Each row has a name. Each question is about the rows just above it.

[130 157 134 120 145  75] -> j477
[101 163 157 135  91 143] -> j806
[103 142 161 103  42 154] -> j872
[123  93 129 121  81 182] -> j365
[136  95 116 118 112 156] -> j27
[126 125 123 154 148 145] -> j113
[110 167 148 126  99 124] -> j573
[ 86 159 166 126  37 171] -> j133
[130 126 133  98 101 114] -> j29
Shift each entry of [123  93] by +1 times 1: => [124  94]
Shift each entry of [136  95 116] by -1 times 1: => [135  94 115]
Shift each entry of [125] by +1 times 1: => [126]
Move every entry of [130 157 134 120] by -1 step of 1. => [129 156 133 119]
Move every entry of [126] by +1 step of 1. => [127]
[121  81] with +1 step of 1 on every entry: => [122  82]

[155 146 107  43] = j35
[195 154 101 175] = j663
[155 146 107 122] = j853
[190 225 205 210] = j178
[195 154 101] with +1 step of 1 on every entry: => [196 155 102]
Shift each entry of [155] by +1 times 1: => [156]
Shift each entry of [155 146] by -1 times 1: => [154 145]
Shift each entry of [107] by +1 times 1: => [108]
Shift each entry of [146] by -1 times 1: => [145]
Move every entry of [195 154] by -1 step of 1. => [194 153]
[155 146] with -1 step of 1 on every entry: => [154 145]

[110 118 145  91 152  78] = j781
[112 116 148  86 155  84] = j181
[109 176  74  69  91  99] = j711
[109 168  66  75  88 105] = j996
[107 115 143 124 158  82] = j707
[112 116 148  86 155  80] = j527
[107 115 143  86 158  82] = j802
[110 118 145  91 152 186] = j160
[ 54  63  92 104  61  69] = j489
[116 148] with +1 step of 1 on every entry: => [117 149]
[ 54  63  92 104] with -1 step of 1 on every entry: => [ 53  62  91 103]
Move every entry of [145] by -1 step of 1. => [144]
[155] with -1 step of 1 on every entry: => [154]

[174  82 179  91 113 109 156  93 160  81]  j884
[129 111 166 120 215 203 196 137 213 182]  j902
[ 78 183 190  49 126  54 208 202  98 163]  j759
[ 77 174  60 187 150 146  96 163  94 176]  j933
[166  92  87 178 111 170  68  84  90 104]  j625
[ 77 174 181 187 150 146  96 163  94 176]  j789
[165  90  82 179 109 172  70  76  92 103]  j270
[174  82 179  49 113 109 156  93 160  81]  j904
[ 75 185 190  58 137  49 204 212 169 165]  j72
[ 89 162  78 173 124 124 103 159  95 163]  j16
[58] with -1 step of 1 on every entry: => [57]
[170  68  84  90] with +1 step of 1 on every entry: => [171  69  85  91]
[174  82] with -1 step of 1 on every entry: => [173  81]
[137] with -1 step of 1 on every entry: => [136]

[218 102 208  87  62 132 164 185  89 117 109  87 111 182 198 102 155 132
 138 117 135  76  89] = j435
[217  98 201  93  73 139 163 181  95 126 116  82 102 179 200 103 147 134
 136 115 120  78  83] = j756
[222 110 223  80  48 120 163 191  78 101  99  96 125 185 194  99 166 127
 142 117 157  74 101] = j513
[217  95 195  93  73 139 164 179  95 127 116  80  97 179 200 103 144 134
 134 115 112  78  78] = j130
[221 108 221  81  52 124 163 189  81 104 102  94 123 184 195  99 165 128
 141 117 151  73 100] = j744
[220 106 217  82  55 126 163 188  82 107 104  92 118 183 197 100 161 127
 140 117 147  76  97] = j165
[219 104 214  85  59 129 162 187  87 113 106  89 114 182 197  99 157 129
 140 116 140  76  93] = j647
[222 110 223  80  48 119 162 191  77  99  98  96 125 185 193  98 166 126
 142 117 158  73 101] = j912
[218 101 204  89  66 134 163 184  92 122 113  86 106 179 199 103 151 132
 136 116 127  78  87] = j603
Shift each entry of [217  82] by -1 times 1: => [216  81]
Move every entry of [78] by -1 step of 1. => [77]

[ 97 139 100 107  73 137  59  80 115 122 118 103  75 144 118 147 108 103
 124]  j31
[ 54 197 112  49  34 125 105 116 114 126 151 175 103 140 159 112 112 128
 148]  j65
[ 97 139 100 107  73 137  59  80 115 122 118 103  75 149 118 147 108 103
 124]  j146
Move every entry of [115] by -1 step of 1. => [114]
Move every entry of [97] by -1 step of 1. => [96]
Shift each entry of [73] by +1 times 1: => [74]
[107] with -1 step of 1 on every entry: => [106]

[ 91  92 206 135 176] -> j67
[141 190  72 126 118] -> j986
[190 153  70 164 141] -> j341
[216 176  68 180 130] -> j976
Move every entry of [ 92 206] by -1 step of 1. => [ 91 205]
Move every entry of [ 91  92 206 135] by +1 step of 1. => [ 92  93 207 136]
Shift each entry of [ 68 180] by +1 times 1: => [ 69 181]
[141] with -1 step of 1 on every entry: => [140]
Move every entry of [70] by -1 step of 1. => [69]

[126 165 118 133 161 184  71 168 196 164 146 137 142 157 167 140 141  78
 118 192  55 161 198  59 144  99 198  95  57 128 131 153 121  41] : j86
[167 127 127 153 112 124 124 175 144  91 110 164 145 166 191 142 168  96
  89 157 112 145 183  97 103 149 148 103  82 135 142  63  83 119] : j728
[163 141 101  90 165 118 144 118 148 115 139 145 145 163 143 138 126  70
 186 145 105  71 121 108 177 124 168 126  43  86 137 102 128  66] : j202
[141 121  92 126 196 108  99  77 171  72 141 102 149 186 152 104 166  87
 135 166 118 155 193  63 142  38 165 127 126 163 140 134 133  76] : j15
[129 209  51 128 200 131 155 114  99 176 105 169 132 180 120  47 142 169
 163 106 138 109 101 100 136  59  90  85  94 173 103 159  91 164] : j905
[ 88 114  91 113 102 112 147 110 171 105 115 139 149 168 151 110 188 165
 111 117  94 110 137 104 127 113 153  77  92 181 170 122 131  74] : j376
[140 172  64  98 207  71 140  85  85 151 133 151 166 113 119  96 148  83
 151 121 162  72 128 142 165  91 140 135 180 121 156 126 116 184] : j919
[141 121  92 126 196 108  99 151 171  72 141 102 149 186 152 104 166  87
 135 166 118 155 193  63 142  38 165 127 126 163 140 134 133  76] : j431
[162 138 169 117 130 127 170 109 131 114  87 125 105 126 190 139  60  81
 129 146 136 157 131  91 184  79 126 149 142 132 170  97 136  60] : j325
[77 92] with -1 step of 1 on every entry: => [76 91]
[162 138] with -1 step of 1 on every entry: => [161 137]
[141] with -1 step of 1 on every entry: => [140]
Shift each entry of [102] by +1 times 1: => [103]
Move every entry of [95] by -1 step of 1. => [94]

[144 176  84 120  50 176 122] = j898
[ 76 116  66 126  74 156  60] = j957
[ 89  66 135 110 163  69 105] = j869
[ 72 114  64 126  73 157  57] = j409
[182 105 179 103 152  31 187] = j650
[186 110 180 102 152  36 192] = j337
[ 64 126  73] with -1 step of 1 on every entry: => [ 63 125  72]
Move every entry of [110 163] by -1 step of 1. => [109 162]
Move every entry of [105 179] by -1 step of 1. => [104 178]
Shift each entry of [ 76 116  66 126] by -1 times 1: => [ 75 115  65 125]

